(in the rows, 128 means zero)
One turn moves each row of this set onto another row. After a few examples, where does it send each row asked below?
resab: [113 130 127 119 132 131 121  81  97 103 123 132 146 130 129 116]
bub: [141 105 103 100 143 149 128  92 157 119 149 132 137 114 165 148]
rilek: [ 78 114 125 115 162 146 117 127 115 126 128 122 125 131 137 151]
nez: [152 157 133  99 122 146 112  98 117 117 100 130 118 130 166 121]
pog: [107 120 134 133 151 140 129 123  93 111 115 120 137 163 150 120]
Zibi: [125 122 131 109 164 160  95 152 113 125 110 122 127  97 120 145]
tiz: [124 126 132 105 100 121 128 168 123 111 151 134 144 134 111 165]
getip: [104  96 147 121 149 124 129 121 126 121 134 146 149 152 133 145]
ped: [179 133 130  95 125 135 118  92 146 143 123 135 108 109 122 158]
dofa: [136 109 131 121 144 115  96 134 150 154 131 142 136 128 121 116]
simeb: [107 156 118 113 110 134 123 179 115 137 126 119 119 129 154 147]
zevid: [180 105 123 127 126 136 135 110 121 156 143 122 126 152 158 164]
mive: [129 147 131  79 140 151 109  94 135 118 108 132 116  93 148 157]
mog: [148 116  97 112 149 131 116 106 128 168 149 113 121 120 123 177]
tir: [134 145 123 117 104 110 127 169 116 131 130 131 151 148 125 129]
nekaz: [149 124 106 101  81 125 111 102 115 125 134 121 121 127 106 148]
Lafef: [158 131 147  95 128 123 115  82 150 121 113 153 142 119 139 133]
zono: [140 136 115 103 175 139 121 164 125 126 142 122 165 134 144 139]
kiber: [ 86 129 130 108 127 138 121  88 125 131 137 126 110 130 161 136]
fivi: [122 129 133 108 113 125 129 177 129 130 137 140 149 114 117 172]
Lunel: [167 150 120  96 131 158 118 103 125 134 110 118  96 104 137 162]
guzug: [146 114 118  95  88 151 117 115 107 109 129 119 109 110 129 177]
buk: [168 131 105 120 145 158 126 118  82 141 125  94 116 128 144 169]
bako: [151 150 114 111 106 134 128 152 101 122 135  85  99 109 127 137]
tuzun: [148 119 147 125 134 155 111 153 117 129 111 127 114 146 174 121]
bifa: [164 118  98 109 141 156 134  92 125  99 135 121 149 129 165 131]
nakos: [133 131  82  99 154 159 121  88 135 120 134 107 133 113 162 132]
Kuv: [191 146 128 110 118 142 124  98 126 134 112 125 103 131 143 143]
Lev: [112 101 149 109 129 144 134  94 114  98 136 149 138 121 146 161]
far: [134 139 121 109 148 131 121 177 121 151 151 125 143 149 157 122]
sisu: [144 122 120  99 109 119 126 143 147 135 153 111  99  96 113 157]
tidos: [145 128 110 105  73 139 114 106 120 127 135 118  97 136 146 150]
keb: [140 108  87 115 126 146 115  81 127 129 131 132 112 122 166 174]
zure: [130 135 124  99 160 147 122 186 114 134 148 127 143 128 151 147]
tido: [138 130 117 105 156 131 122 176 118 142 156 133 159 128 126 134]
Nelo: [135 125 121 101 166 143 123 172 134 131 144 125 149 142 167 146]
pepa: [175 123 140 115  93 117 140 146 127 121 148 115 121 130 130 144]
vugub: [121 150 116 113  98 116 122 165 106 121 138 121 131 152 121 139]
mif: [129 139 113 106 170 129 119 166 140 140 146 120 154 146 155 127]
bim: [100 144 120 105 103 131 123 172 117 126 148 122 110 132 133 167]
notu: [163 102  95 119 131 141 124  82 111 115 125 137 140 122 152 167]
Let: [153 122  77 124 122 138 112  79 106 124 123 124 125 131 157 148]

tuzun turns into dofa
Lafef turns into mive
pepa turns into sisu
Now find these:
resab turns into Lev
mog turns into buk
zure turns into far
nekaz turns into guzug
simeb turns into tir
bim turns into vugub
Nelo turns into mif
ped turns into Lunel
keb turns into Let
rilek turns into pog
nakos turns into bifa

